Each named move below is a turn or a mirror, shown by a few rows before and after it. Which moves, in which order, take the first row of each later pair to the second? The first pair is answered.
move Dor:
[ -3  15 -11 -18  -9   9  11  17   1  14 -22   2  23   4  16  -2  15  -6
   0  -3   3  -9] |-> [-30  -5   5  -7   0  -1   8  -4  -8   0 -21   0  14  17   7  -3  21   2
  -1 -15   6   0]
[-22 -10   3  26   8  -1 -17 -15 -23  -6   3 -15 -11  23 -15 -19 -15   8
 -17  -1   8 -12] |-> [ 22  18 -18   6  -7  17 -10   9 -13  14   4 -15  -1   2   3 -13 -24 -11
 -18  24   0 -22]
[  7   8  10 -21  -3  -4 -14   3 -10   3   9   3   2 -11  -8  -3  -3 -11
   9 -21   4   1] |-> [  2   7  14 -19  -6  -7 -13   1 -13  -2  13   4   3 -10  -7  -3  -1 -10
  11 -24   3  -1]
[  3 -11  14 -14  -7 -13   4 -19   4  12   2  12  -4  10  -4  11   5   1
  14   2  18   2] |-> [ 14  -4   5 -22  -9 -10   7 -12  10  18   3  13  -3   3  -3  11  -1  -1
  12  11  13  -1]
move zeg:
[ 31   7   7 -22  -5  -7 -12  11  11  13  14  15   6 -10 -11  11 -15 -18
  16  -6   1  15] |-> [ 17 -25   3  21  15 -25  11 -21   4   4   5  -5   3   9  -8  -8 -14 -10
   4   5  24  -1]
[-13 -11  -9   4  10   0  13  -1  18 -16 -31   2 -15 -15   9  -8  11   5
 -10  -4  -5  -4] |-> [ -5   1 -12 -12   5   8   9  11  20 -14 -30   7 -16 -22   8  -3  11   2
  -6 -10 -12  -2]
[-24  -4   2  23 -19  18  -5 -23   7   3  -4 -10 -16  -1 -14  23   8  25
 -18  21   0   1] |-> [-17  15   2   1 -32  26 -13  -6   9   8  -1   0 -14 -12 -15  33  12  22
 -15  17 -13   7]
[-17  -6  16 -24  16 -11 -11  -1   8 -29   1  -3 -13   3  -6  -4  -4  11
  18 -20   3  38] |-> [-16 -15  15 -16  21 -15  -7  -8   8 -27  -2  -5 -17  10  -7  -4  -1  13
  16 -17   7  38]
move Nugal:
[  3  -5  47 -16  35 -19 -12   7 -21 -18  -7  32  11   5 -28   9  24 -13
  42 -20  23  13] |-> [ 57  30  12 -33   2   7 -20  27  -5  17  -5  20  25 -20  -6   9  -4 -28
  21  21  20  -8]
[ 23  34  10  -7   4   6   3  38 -13  24  34   0  30  12  -9  12  -4 -15
  13   3 -16 -16] |-> [-12  32  14  -1  16   5   7  43 -17  -9  15   8  18   5 -17  13  21   0
  14 -17 -27  -4]
[-22   6  -1  16   2  12 -18 -17   7  18   9  -9 -23   6   2  -8  14  16
  -4  -8   7 -22] |-> [-11  11  -5   9  -4  16 -19 -18   6  25  10  -9 -21   6   1  -6   6  10
  -5   0   5 -24]
[ 14 -10   6  -8  18 -19  26  20   0 -12  -1  17   7   8  -2   2  11  -5
  30 -11  -1   9] |-> [ 36   0  -6 -19   5 -13  19  24   4   6   3  13  15   2   7   5   1 -15
  24   6  -3   3]
Pairs:
Between the rows of a pair lie 2 to 3 moves.
[-12 -29   5  38  24  -8  -1 -39  19   2 -16  -6   2   8  26   3  -6  -2
  -2  14  -6   8] |-> [ 14  11 -10   2  -3  20 -15  -6  32  13 -18   3  10 -21  35  18 -15  -8
  -9  25 -27   9] => Nugal, zeg
[ 23 -15  -1  16  -8 -24   8   6   0  16  14  15  10   3  -9  -4 -13 -20
  -3   3  19  -8] |-> [  4 -25   6  28   7 -32  13   3  -6  -2   1  18   1   3 -11 -11  -2  -7
   0  -3  20 -11] => Nugal, zeg, Nugal
[ 27 -19  15  -3   1   4   3  -2   5  27  18  -6  -1   7   0  -1 -19  -1
   8  16  21  10] |-> [  7 -29  16  16  15  -6  13 -10   0   7   5  -9  -2  15  -3  -7  -9   8
   3  13  27   7] => Nugal, zeg, Nugal
[-15 -26   6  25   6 -17 -13 -39 -11   6  23 -24  -8  17  -8 -25 -11  19
 -23  -7   1   7] |-> [-29 -26  10  23   8 -16 -12 -36 -10 -12  15 -18 -14  11 -13 -20  -3  26
 -20 -19  -7   8] => zeg, Nugal, zeg
[ 14   2  14 -14  -5  -9 -26   4   3  18  28  -6  -2  -2   4  12  -4 -11
 -12   0   2  10] |-> [ -1 -12  19   5   7 -19 -26 -15  -6   8  28 -11  -6  11   0   3  -2  -5
 -12  -3  12  10] => Dor, zeg
[  5  17   0 -41   2   3 -12  25 -15  -1   3  22   8  -2  16   5   9 -14
   7 -13 -28  -5] |-> [ 12   5   7 -33   2  -7 -23   7 -16  25  22  22  11   9  14   3  -7 -23
   5  -5 -15  -8] => Dor, Nugal
[  0   8   9 -15  -3   2   5  15   4  -5  -2  13   2  -7  -4  -2   2  -6
  10  -6  -8   8] |-> [-11   2  -7   8   7   3  20   2   4 -16 -13   5   2  -6  -1 -10   6   1
   1   5   1  -5] => zeg, Nugal, Nugal
[-16  -7   1  14  -9   7 -17 -20  -7   4  12 -11   0  15 -10  -3 -24   0
 -10   4  10 -11] |-> [-35  -1   2  15  -4  11 -14 -13 -11 -19  -3  -5  -8   6 -15  -1  -5  13
  -8  -7   4  -8] => zeg, Nugal, zeg
[ 16  12  -2  -1 -10  10 -13  -1  10  19  24   6  11   8   3  -7 -11 -11
   2  21  -1  -9] |-> [ -7  -8   6  21   5   0  -5 -17   3  10  18  -1   3  22  -3 -16  -9  -4
   1  18   8 -10] => zeg, Dor
[ -7  -5   3 -18   6 -18  -1  13 -14   4  18   6  -4   6 -20   7  18 -18
  26 -32   0   8] |-> [ 23  10 -37   6   1   2  16  13  -5  10   0 -17   7 -10   5  -4   8 -16
   0  13  10 -21] => Dor, zeg, Nugal
[ 41  29  -7 -13  15  -1  40  37   3  10   2  18  -2  -9  10   8   1 -21
   5  13   9  -9] |-> [ 15  25   0  -6  29   0  46  39   0 -17 -13  27 -12 -14   6  10  20  -7
   8  -3   1  -2] => Nugal, Nugal, Nugal
[-17 -16   4  20  21 -26  23 -22 -18   0  -2 -10   5  33  -5   0  -9   2
 -10  12   3 -18] |-> [ 29  18 -17 -10   0  -4  21  12  -1  19  -4  -4  17   2   6  10 -21 -15
  -6  31  -7 -22] => Dor, zeg
[-28 -24  17  20   4  -2 -19 -33   0  13   3 -17 -13   5  -1  -3  -5   9
 -20  -5   8   3] |-> [ 17  -4 -13  12  -7  10  -5 -14  14  31  -1 -22   0 -10  17   1 -17  -4
 -24  27  11 -15] => Dor, zeg
[  0   3  27  -5   9 -23   5  16  -5  -6  17  17  -2  20 -10  10  10  -6
  34 -19  -2  15] |-> [ 40  30  -7  -5 -12   1   4  25   6  18   7  -2  12  -3   9   6 -12 -13
   9  18   2  -7] => zeg, Nugal
[ -7  11  28   6 -13  14  -1   2  31   0   9  10 -23  -6  -3  10   6 -18
   1 -32   3  38] |-> [ 15   6  -2  34 -17  20  15 -11  37  11   0 -17 -11 -10  13  -5 -10 -20
 -21   8  22  12] => Dor, zeg, Nugal
[ 21  -4 -15 -13   1   8  18   7   8  -1  -9  -1   2 -11   8   7   5  -4
   7   6   4   2] |-> [ 15 -14  10 -20  -4   3  -1  -2   1  18  15   4  -1   4   1  14   1  -7
  11 -11   3  11] => Dor, zeg, Nugal
[ 14  24 -13   2 -10  22  23   2  -1   4  -5  -8   7  -4 -12 -14 -17   3
   3  25   2 -30] |-> [-14  22 -12   6  -2  20  29   6  -6 -20 -14  -4   0  -6 -15 -14   0  14
   4  10  -5 -24] => Nugal, Nugal, Nugal
[-37  28   6 -11 -15  18 -45 -10 -25   9  22  -1  -3  16 -12   6  -7   3
 -23  -4 -15 -11] |-> [-11  20 -21  19  -7  12 -21 -20 -21  15   9 -19  10  14   1  -8 -20  -3
 -35  33   8 -37] => zeg, Dor, zeg
[-32  -1  -3  20   0   8 -21 -15 -12 -13 -13 -16  -3  -1 -10   2   5  17
 -16  -8  -2  -9] |-> [ 28  16 -23 -11  -9  10  -2  20   6   7  -9  -8  17 -18   6   8  -5  -5
   3  11  -2 -14] => Dor, Nugal, Dor
[  6 -16  19   7  15 -21   0 -26 -18  25  -4  -3   2  40   5   7  -8  -8
 -16  13  12 -31] |-> [ 32  13   9 -22   0  -8  -5  -6 -10  35  -2   0   9  23  11  19 -13 -19
 -14  21   3 -30] => Dor, zeg
[-16   5   6 -28  -4  -4  10  27  -4 -14   0  23  -2 -18  -2   6  24 -14
  13 -27 -21  15] |-> [-24   4 -27   8   4   3  33  15   3 -27 -30   4   0 -20  10 -13  29  -1
 -13  -4 -12  -4] => zeg, Nugal, Nugal
[ -7  19  19 -13  18 -23   0  16 -31 -17  23  20   5  17 -24  12   5 -12
  39 -22 -10   2] |-> [ 29  10 -15  20  22 -26  35   5 -25  -8   7  -2  21  21  -5  -9  -8 -16
  23  24  12 -26] => zeg, Dor, zeg
[-11  27   9 -13 -19  21 -28   1   5   4   5   1  -9 -16  -1  10  -9   1
 -21  -8 -17   3] |-> [-33  -9  26   9  -2  -6 -22 -18  -6   0  10   2 -11   9 -13   1  -2   7
  -6 -21  -8  10] => Nugal, zeg
[-22  -2   3  28  28 -23  16 -17 -19 -30 -15  -3   2  13  -2 -18   7   7
   1   2   9 -23] |-> [-23  26  24 -20   5  -7 -11  13 -18 -26  -2  21  -5  -1  -9   7  11  -1
  18 -30 -18  -2] => zeg, Dor
[ 12  30 -15  -5  -6   6  10  23  -8  -2   3  -7  21  -6   5  -2  -3 -14
  -3  14   0 -14] |-> [-23  24  11 -16  -6   0  -9  17 -20 -12  11   4   7   8 -12   9  10  -5
   2 -21 -12   3] => Dor, zeg
[ 15   6 -14   8  -6  -4   5  -9  15  15   1 -20  10  -2  -6 -17  -1 -10
 -18  12  13 -24] |-> [-15  12  18 -23  -6  -1 -18   4   6  -5   7   3  -4   0 -24   0  17  -6
   1 -30  -6  -1] => Dor, zeg, Nugal
[ 26 -13 -13  29   1   9  -8 -34  -7  19   6 -22  19  -1   6  -9 -29   3
 -16  32  24 -20] |-> [ -4  19 -29  20   4  31  14  -6  -5 -27 -30 -16  11 -27  11 -11   5  24
 -25  17  -1 -15] => Nugal, Dor
[  2  14   5 -29  -5  -3  -6  16   1   7   7   5   4  -9  -8   7  -5 -11
   7  -2  -2  10] |-> [  3   8 -19   3   1   1   8  -3   4   2 -10 -14   5 -10   3  -7  -8  -3
 -15  22   9  -7] => zeg, Nugal
[ 25  -2  -4  -7  18 -17  20  21   3  -3  -2  11  10  -2   1  -1   1 -13
  26   5  10  -1] |-> [ -2   3  -4  -1  22 -13  18  16  -3 -25 -17  11  -3  -8  -5  -4  19   2
  23 -10   0   6] => Dor, Nugal, Nugal
[ 31  -5   1 -21 -15   7  -6   3   9  31  19   5   3  -5   4  14 -14 -11
  -2   1  -3   7] |-> [ 20   5 -27  -5   0   9  20  11  15  -9 -18   2   1 -22  12   1  10   8
 -12   5  -3   2] => Nugal, zeg, Dor
[ 14  -9  21 -28 -12 -15  -5  33   7  14  23  14 -18 -24  21   3  -8  -7
  19  -9  -3  27] |-> [-29 -29   9  26  12 -22  18   7  -1 -28  -5  -3 -26 -17  21 -21  13  18
   3  -2   7  12] => zeg, Nugal, Nugal
[ 22   3  16  -9  32 -15  32  29  10  -6   5  14  12  12   0  -2   2 -17
  30   0   3  -1] |-> [ 32   8   9 -15  26  -6  27  31  17  -1   5  13  18   8   3  -1  -5 -18
  26   8  -1  -6] => Nugal, Nugal, Nugal
[ 16  16   3 -17  -7  -5 -16   6   7  33  12   1  15  11   4   4 -13 -19
  -5  15   7  -8] |-> [-11  -6  24  -6  11 -24 -13  -2  -2  15  18   9   8  27 -12   4   1 -12
  13  -7   9   5] => Nugal, Dor, Nugal
[-29 -18  -2  29  24  -5  26  -1  -6 -21 -17  -8 -12   2  -3  -6  13  31
   9 -16  -5  31] |-> [ 47  -7 -18   2   1  -3  22  21  11  27   1 -12  11 -10  17  -1 -19  -4
  15  22   2  18] => Dor, Nugal, Nugal
[-20   9   1  -8 -14  10 -18  12  -7  -7   1   6 -12 -12  -3   1   7  20
 -16 -19 -12   4] |-> [-21  -9 -10  24  -1   1  -1  -7  -8 -12  -5 -10  -9  -4  -1 -13   4  22
 -24  -2   3  -7] => Dor, zeg
[ -3  13 -20 -12  -5  -3 -28 -28   1  11   6   2   6  16  -5   1 -20  10
 -25  37   2  -8] |-> [-19  32 -16 -29  -8  11 -26  -6   3 -14 -10  15   2   1  -7   8  -2  17
 -21  20 -16   0] => Nugal, zeg, Dor
[  5 -19  -3  -6  21 -22  25   1  -7 -11  -2  15  -4  22 -14 -21  12   7
  17 -26   8  17] |-> [ 10 -12 -13 -15  18 -14  33  15  -2 -16  -7  19   1  15  -9 -17  12   9
  20 -22   5  14] => Dor, Nugal, Dor
[  7  -6  25 -11  15 -29  38   3 -47   5  13  13  35  33 -16  -5 -12 -27
  29  10   8 -12] |-> [ 38  24  -2 -20  -7  -1  33  17 -36  18   9   9  42  18   2  -3 -21 -31
   5  36   3 -24] => Nugal, Nugal, Nugal
[  2  22 -15  -3 -25  20  -6  16   0  10   6  -8   5 -13   8   6 -10   1
 -23   6   8 -15] |-> [-20   6  16  -4 -18   4 -20  -5 -10  13  27  -4  -6   6  -6  13 -10   0
 -11 -18   8  -2] => Dor, zeg, Nugal
[-25  16  -8  12  -3  10  -8  -3  -4  -8 -12  -5  -4  -5  -3  -3   7   7
 -12   1 -10  -6] |-> [-30  -4   5  11   0  -3  -9 -12  -7  -3  -2  -3  -7   5  -9  -4   4   4
  -6  -8   0  -5] => Nugal, Nugal, Nugal
[ 12  24 -19 -14  -1  -6   8  16  -7   8  -1 -13   6 -30  12  12  -7 -22
 -14  21  -8  -9] |-> [  1  28  -5 -27  -4  -8  -2  22  -9   5   5  -7  -3 -28   6  17   0 -20
  -6  -2 -16  -1] => zeg, Dor, zeg
[ 12 -12 -19  19   7   6   3 -17  18  10  -8 -13   1  -6  10 -11  -6  11
 -17  18   9  -4] |-> [ -3 -24  18  -2  10  -7 -10  -8   8   8   8  12  -6   3  -9   3   8   5
  14 -24  -2  21] => Nugal, zeg, Nugal
[ -4  -9  -3  39   2 -14  -7 -27 -20  25  21 -10  -4  23  -9 -19 -25  12
  -3  10  25 -14] |-> [ -1  44 -38  11 -15  27  -6  12  -3   4 -12  -2  -2 -22   6 -13 -12  21
 -26  15  -4 -12] => Nugal, zeg
[  6 -21  -1   6  15  -3  15   2  18  -2 -13  -3  -2 -15   7  -2  12   5
   1   2   4   9] |-> [ -6 -27  14   1  11 -10   3  -7  11   2  -1  -4  -6  -5   0   2  11   1
   5  -7   1  19] => Nugal, zeg, Dor
[ 31  -4  17   2   3   5   1   3  13   7   6  -4   4   4   1  -3 -16 -14
  12   6   6   4] |-> [ -6 -10  27  11  13   3   3  -3   8 -24  -8   3  -9   4  -7  -7   3   4
   5 -15   1  13] => Dor, Nugal, Nugal
[-18  21  11 -19   4   4  -9  14 -10 -20   2  17   2   5  -3   5   8   3
   7 -20 -14  12] |-> [ 22  28 -20 -13   0  10  12  21  -1  -7  -9   2  17  -4  14  -3  -2  -6
  -3  15  -5 -10] => zeg, Dor
[ -9 -12   7  14   7  -3  11 -12 -26 -18   1   3   7  11  -2 -16   7 -23
   7   2  -1 -13] |-> [  4   7 -10   4   0  13  15   8 -18 -20 -12   3   8  -5   3 -11  13 -21
   1  10  -9 -16] => Nugal, Nugal, Dor
[  3  -8   9  -8  -7   2 -25 -11   9  19   5   8  -7  -9   3   9   6   2
   0   4   1   4] |-> [  3 -15   3   8  -1   0 -16 -19   9  19  -3  -2  -6  -8   8   3   5   4
  -9  16  11  -5] => Nugal, zeg, Nugal
[ -9  13 -30  23  13  13  17   5  14 -15 -11  -8   9  -8  12   2  20   7
 -11  23  -5 -18] |-> [  8  14   6 -23  -5   4  -9  24  14   9  24  16   4  -5   1  23  11  -9
  20  -8 -17   7] => Nugal, zeg
[-19 -28   0  17  25 -10  32 -23   9 -27 -11 -34  -4   2  -6 -17  24  29
   4  -3  18   4] |-> [-19   2  19 -39   3   3  -4   9  10 -23   4  -5 -12 -18 -14  11  26  21
  17 -38 -16  27] => zeg, Dor
[-10 -17 -10  39   5   9   2 -25   1   8  -4 -17  -4   5   5 -13   0  10
 -22  21   6 -12] |-> [ 14  14   1 -25 -10  23 -10  24  12  12   7  16  -1 -20   4  16   9  -7
   5  -2 -20   9] => zeg, Nugal, Dor
[-31  -8  -4  36  11 -11  -4 -29   3 -13  -8 -27  -3  23  -2 -25   1   2
 -20  17  19 -12] |-> [ 21  30 -30  -8 -14  15  -4  13  21  10  -6 -19  11  -8  14 -10  -9 -15
 -21  33   4 -14] => Dor, zeg
[ -2 -20  19  -3  21 -25  21   6  -1  -3  -3   3  -5   6  -2  -5  20  12
  22  -5  -1   6] |-> [ -8 -22  29  -6   9 -21   4  -3  -2   3   6   3  -6  11 -12   0  12   7
  21 -11  -4  11] => zeg, Nugal, Dor
